The rows of X fall into several groups, which share some directions, and each row is roughly a mix of its group's hidden directions, except some rows that fit no group.
X, 84 rows:
[[-23  -4  28  13  18  -5 -44  -7 -12 -41]
 [ 12  14  28 -23  18 -20  12  19   9  53]
 [-28 -19  14  18 -33   5 -12  19 -25 -43]
 [ 27  10  35 -10   3 -25   7  26  34  33]
 [  1  14 -21  -4 -21  24   9   1  30 -55]
 [ 26  -7  27 -24  15 -28  28   9 -17  39]
 [  4 -45 -10 -26  -6   1  28 -34  27 -13]
 [ 15  33 -31  12  -6  21 -35  24   3 -32]
 [-24   9  17  11 -30 -13  42  -3  33  26]
 [ -2  56  -1  26 -22   4 -25  24  15   4]
 [ -4  27  11  16   8   6  -7  18  31 -56]
 [  4 -20 -19  -6  16  -2 -32  47 -33 -17]
 [-28  19  45  27  -1  14 -20  -2 -29 -19]
 [  5  14 -13  26 -32  17 -44 -26  21 -15]
 [  8 -13 -62 -13  -2   4  19  -1  22 -25]
 [  6  40 -10  -7 -34  28   5  -4  29 -34]
 [ 14   5  53  12   9 -22   4  23  15  34]
 [  5  50  -9   1 -43  16   7  14  17  21]
 [-30 -25 -14 -23  30  -2  42  24  -3 -14]
 [ 28 -21 -43 -19   1  27  29 -26   5  -2]
 [ 17 -10  17  10  45  -3 -45 -29   3  -2]
 [ 12  16  56   6  23  -8 -37  -4   6   8]
 [ -1 -24 -65 -13  -4   9  14 -17  -6  -8]
 [ 20 -28 -48 -12  -3  -3  12 -35  16 -20]
 [ -9 -25  -5 -17  21 -28  44 -21 -10  31]
 [ -7  23   0 -20 -34  20  -1  20  16 -50]
 [ 11 -25 -29 -16  27 -15  41   2 -32 -13]
 [ 14 -21 -22 -10  -4  10  46 -34  12  30]
 [ 21  21 -30  25 -30  -3 -47  -8  -1  -8]
 [ 20  14  29 -20  16 -21  11  14   4  53]
 [  9 -17  -1 -21  -9  -1  37 -17  -9  55]
 [ -5  -4   9 -26  28 -24  32  40 -13  27]
 [ -5 -19  -4 -21  42  -3  52   3 -20  -2]
 [  6  25  58   5  -5 -15   2  30  17  15]
 [  0  -3   9  17  36 -11 -51  11 -22 -26]
 [  4  32  13  40 -14  23 -38 -19 -14 -13]
 [ 25  28  32  -1  11   6  -6 -27  19  45]
 [ 22 -10 -32 -21 -11  29  33 -32  17 -16]
 [ 13 -20 -41 -28 -22  18  35  20  -3  14]
 [-11  19  13  -4   6 -22  -5  59 -21  23]
 [ -6 -16 -60  -8   2  17  -2 -24  -7 -29]
 [ 23  -1 -36 -11   0  32   2 -19  14 -46]
 [  1 -11 -62  -8   0  10  12  -8  13 -35]
 [ 14 -22 -21 -43 -21  22  41 -11  -1   2]
 [-40   6  30  21 -28  20 -27  18   6 -22]
 [ 31 -13   2   1  46 -10 -36 -21  25  -1]
 [ 28  26   8 -15  24  -9   3  -9  20  53]
 [-21 -14  47   9  30 -27 -26  -8 -15 -13]
 [  3  23 -14  35 -30  10 -47  -3  -9 -21]
 [-14   7 -51 -23 -28  19  10  -8  -9 -30]
 [ -4  -7  -7 -27 -17  18   5  14   9 -62]
 [-14 -26  24 -21  -7 -20  26  12 -21  46]
 [-18  -1  -4  50  24 -18 -21   8  22 -31]
 [  7  54  28  -9 -18  11 -36   2 -11   2]
 [-24 -15 -45  -3 -29  14  32  -3 -29  -1]
 [-32   7 -33  23   9  20  -6  14 -17 -45]
 [ -9  -5 -44   6  29   3  22  10 -34 -33]
 [-13  14  20 -11  -8   1 -34  34 -11 -47]
 [ 22 -16 -45  -8   7 -12  28  14  40  -5]
 [ -4  33  50  15  -2  -5  -1  31  22 -20]
 [  9 -22  50 -16 -23   0   6 -27  25  20]
 [ 43  12  -8   3  30   2  18 -43 -20  15]
 [ 10  -1 -26 -13   4  12  -4 -38  55  12]
 [ 22   2  48  11  33 -16 -28  -2  15  19]
 [  4  32  60   2  -4 -11  -9  24  15   6]
 [ -4   7 -12 -20  38 -21  27  41 -15  23]
 [ -9 -21 -63  -9 -12  12  21 -12 -10 -13]
 [  0  30  13 -17 -37   3  12  16  -7  50]
 [-14   2 -55 -15 -21  19  12  -7  -5 -36]
 [ 14  25 -18  29 -25  14 -46 -24  11  -9]
 [ -7  24  33  -5  17 -14   3  44 -16  36]
 [ 15  21  59   2  11 -16 -18  15  19  16]
 [-10 -21 -21  19  -8  -9  50  -6  31  28]
 [-26   6  26  11  -9 -29  -8  44 -13  34]
 [-14 -10 -58 -16 -25  14  23  -7 -14 -13]
 [ 34  25 -35   4  -6  24   6 -24   3  38]
 [ 27   3  15 -11  35  -5 -50 -26  15  -2]
 [  4  -2 -44  -6 -28  22  29  18  27 -25]
 [  3 -25  -7 -41  21 -21  39   9  19  24]
 [ 37   8   6 -29   2 -23   4  17  44  25]
 [  8  15  28 -19 -10  -2   7 -20 -19  58]
 [  9  21  28   5  -9 -25 -15  42 -30  28]
 [-10  25  58  10  -8   2 -17  21  -6  26]
 [ -3  -3  32   5  34 -14 -46  -5 -28 -17]]

Here is one row of each group, with its name. Which group are the others in?
[-12  -9 -15 -19  29 -21  32  43 -26   2] => A
[  8   4   2 -38  -8  17 -28  28 -28 -39] => N
[-24  10  25  19   9  19 -36 -23 -35 -24] => T

[ 20 -42 -23  11  39  -9  -8 -26   1  23] => T
[ -7  -2  34  -8  22 -13 -45  14 -35 -17] => N
[-27 -21  19 -10 -14 -25  17  44 -14  28] => N
[ 10  16  55   9   1 -19   7  30  20  23] => T
[  8 -20 -32 -21 -24  10  46  10   4  29] => N
[  6 -34 -30 -15  19   3  39 -28  -5 -25] => A
